rotation steps, each row followed by its count of steps:
The counts run from 0 to 570.
[ 35 -40  18  -4 -26  -9  30 -37 -32 -33 -11 -33  30 -20 -15  20  30  -8
  27  11  37  -3 -66  21  -3 -33  -3  -2  15  -9  -5   1 -35  44 -23 -20
 -28   4 -23 -60 -32   9  13 -28 -25   2]
84
[ 39  12  11  -3 -27  -1  34  32  -5 -34   2  49  19 -20 -31  24 -37  35
  -2 -13  22 -38 -27 -33  11  40   2  -1   8 -14  -7  38   4  68  24 -47
  22   8  27  -9 -15  39   2   8   4  12]
327
[ 75  37  -3  -6   5 -13  15   4 -36  -8 -23  37  54 -15   1 -65  14 -20
   6 -20  15 -11   2 -44  -3  19  19 -49 -17 -20   8  36  -7 -26 -16   9
  -6 -27  -9 -18 -11  12  -5  -2 -31 -21]
371
[ 20   8   8 -16  -5 -22  10  51  44 -26  16  -1  21 -22 -47  16 -29  37
  -3 -13  41 -29   3 -36  18  60 -12  24  -4  -7 -55  33   9  29  29 -33
  12 -14 -18  39 -40   9   3   0  -7 -21]
482
[ 17 -15  28  34 -37  36   8  26  21 -29  28  39  26 -19 -21 -17  43 -39
  -3  14   4 -34 -11 -12  -6  -8   0 -18  36  23 -41  14 -10  71 -17 -15
 -48 -13   5   5 -21 -15  -8  29 -11 -10]
561
[ 14  26  43  21  -1  24  37   4  41  22  13  40  52  10 -42 -45 -11  46
  19   3 -17 -23 -31 -19  28  23 -46   3  12   0 -21  21  -7   9 -10 -46
 -27   8  -2  34  -6 -25 -32   2 -19  -2]
180
[  1 -18  16  -4 -21 -49  46   1 -31 -22  -2 -18  53 -14 -11  37  38 -35
  37  -3  25   2 -46 -21 -24  17  26  20  10 -22  -7  29  -9   8 -40 -36
 -13 -22 -16 -28 -36  24  -6 -15 -31   8]
80
[ 48  17 -12  -4 -24 -48  16   7  -1 -25  -3  28  34  -1 -29  31 -47  10
   8  -8  35 -19  -1  -6   9  63  24  39  -1   6 -48  23  -6 -11  -2 -35
  -3 -40 -19 -17 -10  27 -12   1 -47  36]
310
[ 27  24  -5 -24  -3 -26  10  49  52 -24  20   8  29 -30 -49  -1 -30  30
  -9   3  27 -36   9 -24  32  63  -8  24   8 -10 -44  24 -17  34  11 -24
  -1 -11 -12  42 -35  -8  -6 -10  -5 -18]
481
[ 43  29 -10   8  -8 -26  27  41  51   7  13  13  -2 -40 -25 -57 -14  47
 -18   7  33 -11   8 -38  13  10 -32 -43 -40 -16  15  -6  25  21  -2 -32
   7 -10 -25  32 -50  -1  -4  -5  -1   2]
338
[-12   2  40 -23  -2  15 -35   2  26  11  15   0  32 -21 -41 -39  35  10
 -10 -12  50 -56 -31   4  15  25   5 -16  25 -37 -33 -20  -1  51 -37   0
 -24  -8 -37  18 -46   0 -23  13   5  16]
412
[ 49  21  -5 -22 -25   0  -8  20  36 -32  16  11 -16 -49  -7 -22  23 -17
  13  19  31 -41 -31 -30 -12  30   6 -34  37   0 -42  48  -5  20  13  10
 -31   9 -13   4 -22 -16 -33   5  41 -31]
265
[ 36  15  20  24  -1  35   7   4   5 -12  20  18  11 -11   1 -73  57  53
 -19   8  22 -19 -39 -13   7 -12 -26 -73 -24  -4   5  -6  14  44  28 -22
 -26 -16  13  25 -15 -27  16   0 -12  -8]
194
[ 34   2 -27   2  -3 -29  24   3   5 -34 -24 -26  53 -38  -8 -18  12 -27
  21  -7  13  -9 -11 -50  -2   0  19 -48   2  17  27   9 -10 -14 -36   9
 -31 -22 -29  -3 -46 -18  17 -54 -33  -1]
232
[  0 -21  52 -15 -21  17  35   1 -21   0 -29  -9  71 -15 -40  -3  20   1
  20 -18   9 -16 -53   4  14  11 -26   1  36 -36 -12  15 -41  41 -36 -32
 -13  22 -28  -5 -37   6 -29 -24  -1   9]
395
[ 37  21  19  42 -18   4   7  -2  46  10  68  43 -12  -3 -18 -41  -3  51
  -4  25   8 -16 -41   1   1 -18 -32  10 -32  35 -24 -15  18  24   6 -46
 -21 -34 -18  -1 -13 -39  -1  14 -14  -6]
491
[ 41 -10  -3 -48 -17 -27 -30 -17  16 -13  67  37  -8  -4 -14  -4  59 -19
  31   0  17  -7 -28 -34  14  -9  14   8  15   7 -21  26   0  26  12 -10
 -27  -6   5 -14  -5   5 -27  53 -30 -49]
283
[ 13   1  16 -13  -4  -2   4  18  49 -22  53  11 -11 -48 -23 -11 -16  -5
  49  -3  26 -58 -29 -63  -5  -4   6  -3  -5  21  -3  28  30  39 -36   7
 -34   8 -17 -23 -33   8 -12  10  11 -25]
109
[ -4   6  18  59 -38   3  -3  16  24  -8   0  18  28 -52 -41 -19  -5  12
 -31  -8   6 -33 -24  -2   2  -4  20 -14  20  14 -20 -23  -2  46 -59 -27
  -9 -14 -60   8 -58 -24  22 -14 -13  23]
555
[ 38  34   8   8  -8 -27  24  36  16  27  26  60  44  -5   2 -55  31   3
   8   2  -9  20  -9 -37  -2   6 -20 -17 -46 -18  -5  29  28 -15 -19 -38
   5 -39  -6   6  -4   2 -45  38 -18  -1]
354
[-13  15  33  61 -22   8  10  15  23 -13  -6  11  27 -51 -30 -23   2  17
 -26  -1   8 -31 -30 -10   5   4  14 -30  17  14 -14 -16  22  19 -57 -24
 -18 -15 -59  16 -59 -20   7 -31 -21  40]
554
[ 47  -2  -5 -27 -12 -31 -32  -6  28 -32  73  39 -17 -23  -7  -1  42 -27
  11  12  14 -17 -29 -22  25 -21  16   2  15  14 -22  27   4  32   3   5
 -46 -11   4 -20  -5 -14 -18  46 -37 -47]
282
[ 35  11  16   4 -25 -20  46  -6 -28   2 -32  48  60  13 -21   8 -16  49
   2 -31   6   3 -38 -11  18  25 -10   0  -5  -6  -1  13 -20  11  -3 -66
  22 -12 -20 -29   1  24 -38 -16 -27  57]
11
[ 36  44   2 -15   5  -6  16   9  52 -12   9  18  13 -10 -26 -41 -47  49
  22   3  30 -57 -14 -42  12  65 -10 -11  -3  18 -21  23  19  -5   2 -17
 -22 -10 -11  24 -14  -3 -19 -21  13   6]
478
[ 58  44 -29  23   6 -44   6  17   6 -27  21  21  14 -35   6 -49  21  19
 -21  16  -2   6 -12 -35  15  -7  10 -35 -39  15  21  18  21 -17  21  -8
 -15 -46 -10  10 -14 -34  29  -6 -50 -34]
511
[ 22 -21  33   7 -18   5  -5  44  31 -22  41  -1  13 -48   9  -6  28 -45
  10  22  23 -11 -20 -21 -21 -15  -6   3 -17  11 -72  42  26  23 -15   8
 -20 -21 -48 -30 -20  -6 -27  20  13 -36]
420
[ 43  43   0  16  -9 -17  22  43  33  -1  14  18  -8 -52 -25 -55 -27  41
 -17  -2  22  -4   1 -42   3   4 -18 -33 -44 -24   1  11  30  18  -3 -32
  18   2 -35  30 -60   3  10   0  -9 -12]
339
[ 48  11 -15 -24 -25   1 -20  37  36 -39  13  14  -5 -50  -1 -23  21 -18
   7  17  35 -51 -21 -37  -2  27   9 -52  24   9 -27  46  10  43   7   9
 -28   5 -11  -5 -19 -13 -32  -3  45  -7]
264
[ 35 -24  25  23 -19  11 -16   0 -23  10  16  15  37   6  -7 -36  76  -5
 -16 -10  24  41 -26 -14  -4 -41 -22 -30 -30  14 -42  -3  -2   5  11 -29
   4 -41 -48  -3 -30  -5   0  21 -47 -21]
209
[ 11  15  11 -48   5 -50 -20 -22  25  -8  40  26   9 -11  -9   4  52  17
  21  -2  -4  -3 -55   5  56   1  -5   6  25 -23  -1  32   3  -8  -8 -27
 -28   3 -17  -2   2 -22 -72  29 -39  -9]
287
[ 66   1  -5  21 -21  21  31  31  -4 -61 -51  18  58 -27 -11 -27  -5 -24
 -15   7   5 -32  -2 -24   4  30   0 -45  23  17 -17  34 -27  31   3   1
 -27 -11  -6 -10  -3 -15   8 -40 -10   8]
543
[ 11  15  -5  15 -13 -57  -8   4 -29 -18  20   4  29 -48   1 -11  49 -36
 -32   2  18  -5 -19   3 -13   2  52  -7  -3 -40 -10  -5  11   6 -38  -9
  -8 -54 -29 -16 -50  -7  32   7 -51  -6]
63
[-20 -11  47 -42   8   6 -15  17  30 -35  37   2   4 -34 -16  17  30  25
  16  -2  25 -50 -63  -9  32  18  -9   3  14 -31 -25  36  28  65  -2 -14
 -20  16  -1   0  -7   9 -40  19   3 -11]
114
[-25  -9  42 -35   2  -1   5  13  34 -27  47   7   5 -19 -24  19  34  18
  28   1  32 -54 -47 -23  23  32   4   7  16 -31 -18  26  34  68  -9 -20
 -29   5  17  11 -17  13 -30  24  -1  -8]
113
[ 19  -5  -5 -49   3 -37  31  -1  42 -15  12  -1  52   7 -19   3  -8  25
  43  -1  18 -18 -27 -41  35  29 -25  22 -24  19  13  10  -6  -6 -28 -28
 -30 -25 -22 -15  -2  -9 -61 -35 -16  28]
461
[ 23  17   7 -51  14 -31 -61 -26  -9   1  48  20   8 -14 -23 -13  27  53
 -27 -18  48 -25 -51  25  41  17  20  14 -14 -35 -22 -20   8  17   9 -17
  -3 -26 -33 -15 -12  -4  -5  28 -37 -14]
133
[ 81  13  -6 -28  -3 -10  49 -13  -1 -24 -13  -4  38  25 -31 -14  -6  30
  37   3  39 -10 -21 -18  12  45 -33   4   5   2 -25  34 -46  -2  43 -22
 -26 -13  20   8  -3   4   3  -8 -44 -25]
160
[ -6  17  22   6 -27 -27   6  31   9  11   6   8  19 -53  -3 -16  44   1
  -6   9  -6  -1 -64 -23  -9  -6   2 -32  12 -22 -16  37  20   2 -35 -37
  18   6 -63   0 -44 -18 -50 -21  39  -1]
570
[ 20   6  26 -46   0 -33 -20 -32   9  -9  48  36  -1   3   5   0  63  12
  46 -15  17  -3 -45 -35  28  12   6 -17  15  -1 -13  48  38  -6  17 -22
 -30  -2   1   4   8  11 -56  46 -33 -17]
285
